One vector is turned by the same rotation once a step. Each row is the vector after some number of steps, and that number follows the row.
The counts run from 0 to 324.
[102  86 131  88 134 139 155 117 138 110 121 135 119 148 116 141 124 126
 143 147 111 156 157 205 107 104 143 110 102 132 120 184 146  95 119  77
 107 181 140 113 103 146 106  89 123 141]
291
[122  93 118  98 127 132 151 101 139 119 103 103 104 146 132 108 123 126
 126 126 125 139 147 190 117 102 107  86 121 144 134 191 185 106  93  86
 129 204 122 135 117 148 104 115 134 127]
168
[121 138 117  77 128 139 168 127 128  96 102 148 107 146 129 136 137 116
 145 147 141 143 159 191 125  97 144  72 137 147 129 159 156 121  98  63
 135 179 159 110 152 135 112 101 115 156]
265
[125  92 117  99 133 138 158 109 135 118 108 106 104 149 129 108 127 125
 132 136 131 139 144 188 126  98 106  82 125 145 137 187 179 104  93  76
 133 199 129 135 119 154 106 114 132 131]
169
[121 185 144  77 110 126 176 112 127 114  95 128  95 135 180 100 140 135
 115 126 154 171 157 139 135 112 130 118 169 146 141 121 157 100 112  95
 127 197 154 145 123 134 117 111 116 160]
116
[ 96 143 102 107 136  90 153 127 115 106 107 148  91 153 147 117 140 128
 112  98 115 162 165 127 119 130 137 160 154 130 107 128 141 100  73  76
 107 172 125 167 108 165  78  91 118 127]
84
[102 135 121  77 119 102 161 127 134 132 109 148  98 143 165 126 147 136
 106 104 129 145 159 144 111 126 138 150 128 144  95 170 138  91  57  85
  82 147 128 144 112 111  87  78 127 123]
151
[115 109 144  80 124 153 148  94 158 119 108 139 118 123 136 122 125 126
 126 154 119 159 150 182 114 111 138 112  93 156 122 188 170  80  97  68
 118 181 112 132 107 116 109 122 145 122]
35
[101 129  99  97 116 118 165 147 108 136 128 141 104 128 155 109 145 146
  90 131 135 163 163 138 122 109 111 138 122 131 123 151 134  78  57  60
 126 147 111 167  90 132  85  98 131 107]
309
[113 171 145  78  97 136 131  96 154  98  96 163 100 112 149 133 139 134
 100 113 121 159 159 162  93 127 166 122 116 154 115 163 154  88  77  87
 113 165 120 118 120 105 120 117 138 116]
126
[ 81 128 134  97 104 146 148 130 115  98 122 134 138 125 124 152 115 145
 118 138 116 182 166 189  98 104 152 141 107 116 146 140 125  90 139  84
 133 181 118 121  71 143  98  85 124 134]
66
[ 76 142  91 124 108 120 136 109 121  84 129 131 121 142 140 135 114 118
 111 117  95 183 180 193 117 106 126 121 131 116 106 146 152 130 110 124
 142 201 108 126 116 153  98  96 131 161]
229
[ 82 166 125  94  75 133 149 123 125 103 136 139 122 117 164 145 137 143
  89 118 118 181 173 190 101 104 143 126 117 124 117 157 128 104 101 130
 120 169 125 104  95 109 116  82 122 148]
1
[100 157 122 109 104 118 131 116 130  97 117 160  87 124 142 123 146 139
  90  96 107 175 167 143  91 128 151 154 125 131 107 151 136  77  68  88
 112 164 117 143  87 146 104 104 124 102]
218
[ 98 163 110 109  97 117 145 139 111 100 127 156  88 122 149 125 151 147
  79  99 119 174 171 144  96 117 140 145 133 123 119 140 123  81  66  84
 124 155 127 139  84 149 104  97 116 108]
216
[120 119 131  99 117 131 142  96 150  96 113 129  93 145 133 124 138 122
 124 110 112 151 156 202 102 108 139  86 120 145 111 194 167 107  91 112
 108 195 145  99 121 145 128 108 121 140]
8
[ 99 104 108  97 128  94 161 120 119 124  93  93 113 164 149 119 118 131
 127  92 129 132 152 172 125 118 109 131 150 131 129 164 166 122  98 101
 115 201 114 148 118 151  70  77 130 141]
299
[102 129 110  79 136 101 167 127 118 128  83 130 114 146 155 121 124 128
 122 117 141 143 154 133 135 126 125 149 146 143 126 135 158 105  85  56
 120 177 101 180 124 130  63  93 142 128]
178
[ 94 164  93  96 127 103 152 113 118  91  95 145 112 146 153 128 123 109
 126 118 124 159 174 155 138 118 140 123 159 137 110 120 162 143  93  87
 143 193 115 153 155 142  82 104 134 159]
110
[ 93 101  99  99 128  95 157 125 116 120  96 100 120 161 143 128 115 128
 128  95 127 133 156 178 126 116 112 130 145 130 123 159 162 128 101 102
 117 196 109 147 119 149  66  75 131 145]
298
[104 112 101  93 136 127 166 126 131 104 129 145 104 157 131 132 137 114
 139 144 118 157 163 197 125  96 133  85 129 135  98 174 148 122  92  87
 115 173 162 111 137 149 109  87 110 164]
12
[106 169 159  74 110 143 160  97 148 117 117 151 118 121 178 115 130 130
 114 156 128 196 163 151 126 115 148 138 124 150 117 140 151  83 120  96
 114 184 134 142 103 109 122 116 132 160]
250
[129 130 135  77 121 127 179 131 116 123  82  99 107 147 148 111 130 142
 129 122 165 133 143 158 125 102 115 102 158 137 169 145 168 101 113  68
 136 199 143 147 116 146  97  99 117 134]
49
[110 133 138  75 132 107 167 117 129 134  79 122 115 143 162 110 125 136
 121 121 146 150 149 126 132 128 131 156 143 147 140 132 161  89 103  61
 113 188 111 179 108 130  72  97 140 128]
180
[ 97 144 113 103 138  91 154 118 122 110 106 143  90 150 152 113 134 130
 113  98 113 167 163 123 120 133 137 168 153 131 110 126 143  95  84  81
 101 179 122 169 103 165  84  96 123 129]
85
[ 88 169 116  90  77 146 143 115 129 103 125 137 136 109 167 135 125 136
  96 141 123 182 174 191 116 100 134 107 112 134 123 153 150 114 102 113
 150 179 102 117 115  95 112 104 142 150]
255
[110 116 119 119 112 120 131 109 123  89  94 101 100 148 119 126 119 136
 117  82 116 143 154 186  93 115 127 109 139 124 149 164 167 110 108 101
 136 211 120 124 100 174 103 102 123 118]
73
[105 143 149 105 120 131 130  90 152  93 115 160  93 128 135 120 136 131
 111 111  96 189 163 155  95 130 159 151 116 141 109 156 144  72  98  93
 101 185 127 132  83 156 118 116 128 118]
221
[116  98  97  93 145 132 176 134 114 120 114 129 107 152 127 114 132 126
 137 157 137 146 158 176 139  90 106  86 130 136 130 161 156 108  90  50
 139 178 142 147 125 153  95 102 121 141]
172
[116 113 142  80 117 146 139  93 160 123 105 139 112 123 141 117 126 130
 117 144 119 157 152 175 111 114 136 113  95 157 120 191 168  78  88  71
 117 179 105 137 107 111 110 122 152 114]
34
[118 122 139  97 120 151 129 102 139  89  94 139 108 123 101 132 124 132
 127 126 118 155 152 181  94 116 152 108 111 138 149 163 164  85 113  57
 142 195 116 130  99 154 112 126 136 105]
195
